One turn sends every row of this set to another row. A few are shown first. Where does it send the rows asked after them?
z356: [.00,.30,.02,.05,.34,.15,.03,-.26,-.40,-.06,.05,.42,-.09]
z967: [-.19,-.06,.22,-.32,.09,.06,.18,-.11,.00,-.24,-.19,.32,.06]
z785: [-.19,-.25,.19,-.05,-.08,-.09,-.19,.00,-.29,.11,-.37,.33,.05]
z338: [.06,.31,.19,.14,.17,-.22,-.02,-.14,-.18,-.34,-.20,.29,-.15]
z13: [.07,.07,.12,.21,.06,.03,-.14,.12,-.34,-.16,.16,.29,-.18]
z133: [-.13,-.19,.15,-.19,-.13,-.05,-.10,-.01,-.30,.08,-.43,.39,.05]
z296: [-.07,-.25,.13,-.07,.17,.06,-.14,-.19,-.38,.18,.06,.41,-.19]
z394: [.07,.04,.09,.24,.19,.01,-.10,.13,-.29,-.01,.05,.11,-.24]
z132: [.07,.38,.10,-.05,.17,.40,-.15,-.08,-.01,-.15,-.15,.15,-.05]
z265: [-.05,-.19,.23,.09,.01,-.31,-.18,-.11,-.14,-.02,-.23,.25,-.27]
z65: [.10,.29,.13,.05,.30,-.24,-.06,-.12,.03,-.20,-.18,.19,-.16]
z668: [.02,-.04,.03,.16,-.02,-.01,-.15,.29,-.29,.01,-.33,.19,-.06]
z449: [-.06,.04,-.08,-.03,.05,-.11,.24,-.05,-.13,-.19,.03,.43,-.17]
z469: [.18,.31,.06,.04,.02,.15,-.34,-.10,-.08,-.13,-.40,.16,-.26]
z236: [.10,.33,.03,-.10,.29,.36,-.07,-.11,.01,-.21,-.15,.24,-.10]
z774: [-.17,-.09,.14,-.33,.06,.21,.07,-.02,-.34,.05,-.15,.40,.18]
z784: [-.10,.27,.25,-.28,.16,.26,-.16,-.35,.01,-.09,-.23,.30,.11]
z374: [.08,.23,.02,-.11,.46,.14,-.02,-.19,-.21,.00,.12,.35,-.08]
z190: [-.05,-.10,.18,.07,-.15,-.30,-.21,-.12,-.08,-.15,-.10,.41,-.19]
z113: [.10,.27,.10,.08,-.02,.15,-.33,-.07,.04,-.12,-.44,.14,-.17]
z272: [-.11,.13,.19,-.31,.23,.28,-.12,-.40,.01,-.11,-.18,.39,.02]
z989: [.11,.14,-.01,.17,.13,.20,-.44,.00,-.28,.13,-.33,.25,-.10]
z387: [-.23,-.07,.15,-.33,-.01,.09,.08,-.06,-.31,.06,-.08,.32,.17]
z636: [.06,-.05,.00,.00,-.12,-.02,-.18,.24,-.39,.07,-.32,.25,-.06]
z640: [-.21,.12,.22,-.36,.05,.10,.16,-.19,-.06,-.16,-.11,.24,.11]
z562: [.09,.39,.09,-.09,.15,.36,-.15,-.21,-.04,-.18,-.19,.15,-.18]
z982: [-.14,.12,.22,-.36,.09,.09,.15,-.08,-.03,-.21,-.23,.30,.15]
z16: [.03,.16,.19,.14,.28,-.05,-.43,-.32,-.21,.15,-.12,.25,-.15]
z580: [-.22,-.21,.16,-.21,.07,.19,.06,.02,-.33,.04,-.06,.35,.11]
z168: [.17,.11,.00,.07,-.04,.14,-.42,.04,-.33,.09,-.37,.24,-.19]
z472: [-.05,.00,.17,-.26,.26,-.18,-.10,-.43,-.07,-.02,-.16,.49,-.10]
z492: [.00,-.12,.07,-.17,.19,-.13,.23,.02,-.14,-.18,.00,.35,-.20]
z199: [-.14,-.16,.12,-.20,-.15,-.12,-.10,.05,-.35,.11,-.30,.33,.10]
z959: [-.11,.28,.22,-.28,.13,.26,-.07,-.39,.00,-.14,-.16,.23,-.01]
z837: [.14,.30,.05,.06,.15,.07,-.33,-.12,.06,-.15,-.45,.23,-.16]
z770: [.08,.06,.03,.11,-.05,.27,-.41,-.01,-.27,.15,-.36,.24,-.16]
z462: [.01,.16,.27,.15,.14,-.04,-.44,-.32,-.35,-.03,-.08,.41,-.11]
z352: [-.13,.13,.07,-.08,.13,-.18,-.05,-.50,-.14,-.05,-.21,.54,-.11]
z195: [-.11,-.11,.00,-.03,.02,.07,-.17,-.24,-.31,.12,.15,.53,-.13]
z349: [.02,-.09,.00,.03,-.12,.09,-.08,.26,-.32,.03,-.36,.24,-.11]

z967 goes to z272
z770 goes to z349
Now these:
z352 goes to z356
z492 goes to z472
z469 goes to z168

One turn sends every row of this set to another row. A few are shown first. Where does it send the rows asked after them?
z411: [.05,.19,-.34,.10,-.07,.18,-.19,.20,-.03,.07,.09,.15,-.08,.11,.06,.15,-.04,.13,-.13,-.09,.16]
z35: [-.07,-.28,.34,-.05,.03,-.20,.14,-.16,.01,-.08,-.06,-.11,-.22,-.13,-.31,.09,-.02,-.05,.06,-.04,-.09]
z157: [.05,-.22,.17,-.14,.05,-.20,.02,-.33,.13,.25,-.08,-.28,-.09,.12,-.16,.12,.08,-.19,.09,-.16,-.04]
z487: [.04,.16,-.30,.02,-.12,.12,-.29,.12,-.08,.12,-.05,.19,.11,.13,.17,.12,.05,.24,-.14,-.06,.13]
z109: [.13,-.32,.18,.04,.22,-.14,.17,.04,-.02,.13,-.06,-.12,-.27,-.04,-.19,.09,-.09,-.05,.19,.14,.01]
z681: [-.06,-.29,.38,-.11,-.12,-.26,.09,-.02,-.02,-.09,.08,.03,.07,-.25,-.16,.00,.25,.01,.18,.12,-.13]
z313: [.06,.00,.12,-.16,-.01,-.32,-.03,-.23,.13,.14,.09,-.27,.22,-.03,-.06,.00,.35,-.24,.25,-.01,-.07]
z237: [-.11,.16,-.15,.05,-.06,.05,-.34,.18,-.15,.01,.00,.24,.13,.14,.24,.01,-.06,.18,.00,-.02,.19]
z865: [.02,-.35,.29,-.16,-.04,-.14,.06,.06,.14,-.21,.13,.04,.14,-.26,-.03,.01,.24,-.05,.17,.07,-.15]
z331: [-.06,.00,.10,-.15,-.04,-.24,.09,-.29,.14,.19,-.09,-.25,-.09,-.06,-.40,.09,.10,-.15,.09,-.11,-.11]
z790: [-.01,.33,-.27,.04,-.09,.14,-.28,.12,-.04,-.05,.17,.16,-.06,.07,.07,.12,.06,.07,-.20,-.06,.11]
z270: [-.06,-.06,.09,-.29,-.12,-.19,-.04,-.07,.27,.17,.09,-.08,.28,-.15,-.12,-.03,.33,-.18,.28,-.03,-.13]
z730: [-.29,.15,-.14,-.01,.06,.09,-.22,.16,-.03,-.09,.01,.31,.07,.09,.19,-.05,.00,.20,.06,.05,.23]
z613: [-.04,.09,-.43,-.07,-.04,.23,-.13,.08,.02,.04,.04,.16,-.03,.08,.03,.17,.08,.09,-.22,-.10,.22]
z87: [.18,-.14,-.09,-.13,.12,-.18,.08,-.15,.03,.39,-.16,-.29,-.08,.03,-.24,.12,.06,-.17,.12,.04,.02]
z625: [-.18,.13,-.04,-.01,-.13,.12,-.36,.11,-.10,.06,.04,.33,-.03,.16,.18,.05,-.04,.20,-.12,-.04,.13]
z650: [-.11,.17,-.33,-.09,-.02,.09,-.23,.02,-.04,-.03,-.11,.22,.20,.08,.17,.05,.16,.23,-.13,.00,.18]
z943: [-.22,.07,-.24,.02,.04,.22,-.11,.22,.03,-.02,.15,.25,-.16,.09,.04,.06,-.08,.07,-.03,-.05,.26]
z285: [.01,-.31,.28,-.07,.14,-.11,.11,-.14,.21,-.19,-.13,-.09,-.18,-.10,-.17,.11,-.06,.00,.04,-.08,-.15]
z602: [-.02,.25,-.16,.03,-.14,.13,-.29,.10,-.02,.04,.04,.29,.01,.08,.13,.10,.10,.28,-.18,.01,.05]
z198: [-.16,.19,-.15,.00,-.08,.12,-.34,.13,-.12,-.02,.17,.19,-.09,.14,.12,.07,-.10,-.02,-.14,-.11,.19]
z175: [.11,-.24,.24,-.01,.15,-.28,.07,.13,-.08,.02,.02,-.02,.08,-.15,.00,-.06,.17,.01,.34,.32,-.02]
z700: [.11,-.17,.33,.00,.03,-.24,.10,-.01,.14,-.07,.18,-.06,.09,-.15,-.01,-.01,.35,.00,.29,.16,-.14]
z316: [.09,-.38,.39,.03,.09,-.12,.15,-.11,.15,.04,.01,-.06,-.22,.00,-.11,.11,.07,.05,.14,.00,-.12]
z895: [-.10,.18,-.20,.12,-.01,.12,-.24,.25,-.09,-.04,.15,.19,-.07,.12,.14,.05,-.14,.08,.00,-.05,.21]
z467: [-.05,-.01,.15,-.21,-.19,-.30,.04,-.15,.10,.19,.05,-.11,.21,-.20,-.25,-.01,.38,-.10,.21,.04,-.14]
z604: [.16,-.06,-.02,-.18,.04,-.32,-.02,-.06,-.04,.28,-.08,-.19,.28,-.08,-.06,-.01,.32,-.11,.27,.21,-.02]
z806: [-.08,-.01,.08,-.21,.06,-.16,.02,-.28,.33,.21,-.16,-.21,-.03,.02,-.27,.06,.03,-.14,.14,-.18,-.14]

z943 goes to z613
z35 goes to z331
Now these:
z316 goes to z157
z865 goes to z285
z604 goes to z175
z790 goes to z602
z895 goes to z411

